In the data rows, 128 means zero.
Here are some points, one per row:
[129 128 127 143 139 123 138 254  57 148 120 132 149 139 113 125 129 137
 132   5 140 125 119 123 139 244 143 151   5 121 115 120 119 242 157  99
  81  68 154 117 128 138 131 145 133 111 137 130  64 124 125 150 129 120
 218 114 133 125 131 121 138]
[144 145 119 117  81 157 126 107  23 132 116  15 119  48 130 127 111 133
  44 127 128  82 101 145 132 134 127 226 109 118 141 135  24 115  33 128
   7 191 180 134 139 133 107 229  32 153 120 122  92 128 160 128  47 132
  80 125 120 179 134 110 134]
[100 149   0 124 125 110 137 133 131 147 121 101 111 162 121 123 155 139
 150 130  44 126 147 155   0 122 169 125 128 119 245 134 123 125 121 134
 187 128 130 237 144 134 146 109 142 121 147 116 136 102 148 138 112 126
 168 127 135 134 141 189 138]
[137 127 121 129 143 227 102 106 134  27 108 130 119 131  33 227 234 139
 140 129  83 135  32 145 139 135  32  98 141 227 221 112 130 126 127 135
  95 148 105 122 125  27 144 100 136 118  89 227 130 128 116 231 228 227
 110  26  48 116 141 117 153]
[139 100  55   4 129 214 151 123 127 139 124 125 124 142  71 115  87   1
 146 127 132 135 145   6 118  93 128 120 129 139 122 141 116 112 146 110
 176  94 151 116 112 143   9 117 113 134 114 129 148 158  92 121 132 180
 163 146 134 113  98 146  90]
[130 150 122 126 123 109 130 114 138 130 130 133 138 132 161 117 136 144
  97 137 143 120 117 137 131 101 125 121 161 106 153 123 161 114 147 135
 114  19 119 127 130 145 120 106 134 114 110 126 112 103 149 126 126 150
 127 118 158 122 148 111 134]
[147 122 100 122 150 129 154 133 146 123 132 129 147 153 146 127 121 128
 141 143 171 123 136 128 128 141 139 124 123 122 153 128 170 128 145 133
 129 141  63 115 132 126 123 137 133 120 141 149 141 131 137 141 100  68
  79 149 142 135 119  55 133]
[133 120 129 148 224  84 135 128 123 140  13 128 139 126 117 126 125 133
  93 122 128 136 131 170 134 146 124 115 145  90 100 155 106  99 154 135
 128 131 144 143 165 121 173 129 150 255 173 126 143 172 129  88 117 142
 102 127 134   0 132 140 130]
[118 123 120 129  56 130 138  83  91 115 145 147   6  14 134 135 132 127
  87 117 137 109 114 137 120 228 156 120 146  88 110 124 106 118 102 122
 104 151 105 138 130 131 135 184 139 126 227 120  46 148   0 127 104 133
 115 141 153 136 127 116  94]
[143 188 140 126 142  65 101 125 122 130 158 130 132 118 123 126 141 143
 119 120 136 186 119  14 131 112 138 123 150 110 118 152 151 105 128 125
 132 103 145 102 127 122 150 120 132 128  92 125 126 163 135 140 130  99
 135 136 124 153 117 149 137]
[120  88 142 107 102 131 147 121 140 131 120 129 137 140 131 112 131 138
 127 125 138 136 122 126 135 131 104 122 151 106  59 161 147 139 150 121
 132 136  62 140 139 131 140  97 139 117 136 122 159 135 162 135 129 122
 126 137 103 122 189  88 143]
[125 127 163 234 105 125 146 129 119 141 147 138  51 137 134 138 130 131
 144 111 144  14 176 135 161 124 141 110  72 139 123 138 134 185  98 138
 151  47 149 145 125 133 142 120   0 166 155 119 135 138 139 131 136 125
  92 127 137 201 155 135 119]
[118 107 138 109  27 124 136 127 142 143   5 126  88 118 150 130 126 140
  17 119 139 139 134 142 134 164 133 246 137 219 117 130  87 113  23 128
 189 124 152  92 132 127 131 152 157 118 109 100  61 133 136 137 133 121
 115 134 158 125 124 129 129]
[141  68 115 132 137 149 134 125 163 138 148 187 146 124 153 105 122 123
 133 140 129 119 124 125 148 114 124 118 136 114 110 124 149 114  96  80
 116 106 184 147 141 134 149 102 145 124 129 135 127 101 151 128 133 128
 110 112 112 125 124  87 133]
[137 168 122 130 116 147 139 116 174 128 120 107 131 143 122 129 133 145
 146 154 150 196 128 113 141 120 145 114 125 135  90 121 144 138 154 126
 123 166 164 137 125 125 144 132 132 123 119 150 111 100 144  61 120  86
 108 124 153 128 136 126 135]
[142 139 144 124 145  93 176 119 148 134 143 135 132 162 149 153 130 120
 149 146 122 142 110 132 140 111 135 128 143 111 110 130 142 142 115 100
 123 148 145  93 134 133 134 106 139 121 139 130 116 167 162 134 115 148
 131 148 141 125 143 187 109]
[148  99 132 128 161 141 140 144 119 135 158 135 134 139 155  99 115 150
 131 162  97 136 144 119 158 154 134 122 138 125 102 134 132 120 131 134
 126 136  77 135 137 119 134 141 129 114 105 115 158  91 131 131 144 155
 133 134 165 127 144 154 125]
[130  82 115 143 131 131   0 142 127 125 124 129 135 131 129 180 122 126
 157 140 127 122 130 155 128 122 140 141 130 153 162 135 134 124 147 148
 137 135  43 109 137 147 148 123 142 111   9 131 143 120 128  12 111 149
 133 128  15 134 147 125   0]
[132 159 155 119 125 103 140 108 133 133 139 128 143 147 132 119 137 123
 116 114 153 110 141 123 143 114 139 104 119 143 125 137 128 123 119 140
 123 223  96 124 128 162 133  93 137 138  89 126 108 109 121 113 172  75
 113 158 128 126 126 163 135]
[122 164 183 123 143 139 114 122 122 137 104 161 136 148 144 128 128 119
 148 139 126 137 124 121 144 126 123 125 127 106 141 136 112 113 168 112
 128 130 129 136 140 128 114 125 152 105 129 122 153  46 115 138  99 102
  80 138 132 147 160 171 132]
[125 109 203 131 113 123 132 118 145 100 198 116 129 130 130 138 141 139
 138 131 165 177 143 135 132 110 116 139 112 129 140 135 144 116 156 141
 138 147 170 141 145 119 137 106 137 115 147 125 172 108 109 136 116 146
 152 124 156 119 100  64 134]
[118  90 105 135 127  87 132 131 123 138 166 137 129 137 143 115 122 148
 144 148 129 135 148 107 127  88   0 121 129 175 125 124 124 119 135 118
 125 140 133 100 126 117 135 135 136 116 127 198 140 144 116 127 111  31
 185 143 138 123 122 134 134]
[137  96 119 123 149 150 136 115 154 128 123 140 140 132 121 115 125 163
 138 103 145 135 147 158 147 104 175 116 129 134 130 128 132  87 140 131
 104 106  98  95 126 136 148 128 135 103 145  96 137 129 139 133 128 122
 142 110 160 145 124 191 113]
[ 25  27 175 154 139 142  55 129 128 149 124 131 120 139  33 127  30  86
 125 140  33 135  28 134  30 124 146 122 144  95 138  23 139 123 126 232
 138 126 127 113  23 133  83 118 125 120 160 113 136 121 163 163 157 135
  78 163  65 135  24 182 233]
[143 164 126 117 115  79 142 139 126  98 172 166 136 120 124  94 124 126
 151 142 151 121 149 151 139 117 126 119 124 112 135 117 154 131 129 106
 136 119 158 107 115 126 130 179 148 121 134 129 143 116 134 126 124 158
 111 141 122  86 143 118 135]
[124 169 110 149 112 140 119 120 146 145 123 136 213 125 145 130 112 139
 133 142  92 120 120 145 146 119 134 120 130 129 137 116 142 115 138 120
 158 148 133 255 133 142  42 148 149 117 136  87 149 255 120  95 139 136
 190 108 114 122 108 123 118]
[142 168 129 144 140 144 127 126  99 116 115  85 150  72 153 111 127 124
 137 144 120  48 175 143 114 131 145 124 163 116 120 165 132 238 143 137
 149 132 163  80 129 134 149 131  71 144 129 109 108 104  90 157 125 154
 147 104 130 169 101 119 149]
[144 185 151 131 154 117 128 136 146 146 144 131 127 126 130 114 139 124
 142 134 136 148 139 143 107 105 127 113 138 129  91 115  90 104 101 108
 126 131  92 112 126 131 127  99 113 114 128 111 149 103 140 136 158 127
 154 152 117 124 131  40 128]
Along one direction, these points spread out more than along any other. Take the direction at right angles to it along which they spread out most. Then take the direction at right angles to both along which they spread out most. Go by this last direction. Where along it does each point below lie, from 0 to 99? 50 is the average, and the first point above lies past it. One standard deviation of the points above along it is 16.
[120  88 142 107 102 131 147 121 140 131 120 129 137 140 131 112 131 138
 127 125 138 136 122 126 135 131 104 122 151 106  59 161 147 139 150 121
 132 136  62 140 139 131 140  97 139 117 136 122 159 135 162 135 129 122
 126 137 103 122 189  88 143] 54
[129 128 127 143 139 123 138 254  57 148 120 132 149 139 113 125 129 137
 132   5 140 125 119 123 139 244 143 151   5 121 115 120 119 242 157  99
  81  68 154 117 128 138 131 145 133 111 137 130  64 124 125 150 129 120
 218 114 133 125 131 121 138] 55
[147 122 100 122 150 129 154 133 146 123 132 129 147 153 146 127 121 128
 141 143 171 123 136 128 128 141 139 124 123 122 153 128 170 128 145 133
 129 141  63 115 132 126 123 137 133 120 141 149 141 131 137 141 100  68
  79 149 142 135 119  55 133] 52
[137  96 119 123 149 150 136 115 154 128 123 140 140 132 121 115 125 163
 138 103 145 135 147 158 147 104 175 116 129 134 130 128 132  87 140 131
 104 106  98  95 126 136 148 128 135 103 145  96 137 129 139 133 128 122
 142 110 160 145 124 191 113] 48
[142 168 129 144 140 144 127 126  99 116 115  85 150  72 153 111 127 124
 137 144 120  48 175 143 114 131 145 124 163 116 120 165 132 238 143 137
 149 132 163  80 129 134 149 131  71 144 129 109 108 104  90 157 125 154
 147 104 130 169 101 119 149] 54
[118 123 120 129  56 130 138  83  91 115 145 147   6  14 134 135 132 127
  87 117 137 109 114 137 120 228 156 120 146  88 110 124 106 118 102 122
 104 151 105 138 130 131 135 184 139 126 227 120  46 148   0 127 104 133
 115 141 153 136 127 116  94] 48
[139 100  55   4 129 214 151 123 127 139 124 125 124 142  71 115  87   1
 146 127 132 135 145   6 118  93 128 120 129 139 122 141 116 112 146 110
 176  94 151 116 112 143   9 117 113 134 114 129 148 158  92 121 132 180
 163 146 134 113  98 146  90] 31
[122 164 183 123 143 139 114 122 122 137 104 161 136 148 144 128 128 119
 148 139 126 137 124 121 144 126 123 125 127 106 141 136 112 113 168 112
 128 130 129 136 140 128 114 125 152 105 129 122 153  46 115 138  99 102
  80 138 132 147 160 171 132] 50
[137 127 121 129 143 227 102 106 134  27 108 130 119 131  33 227 234 139
 140 129  83 135  32 145 139 135  32  98 141 227 221 112 130 126 127 135
  95 148 105 122 125  27 144 100 136 118  89 227 130 128 116 231 228 227
 110  26  48 116 141 117 153] 99
[100 149   0 124 125 110 137 133 131 147 121 101 111 162 121 123 155 139
 150 130  44 126 147 155   0 122 169 125 128 119 245 134 123 125 121 134
 187 128 130 237 144 134 146 109 142 121 147 116 136 102 148 138 112 126
 168 127 135 134 141 189 138] 32
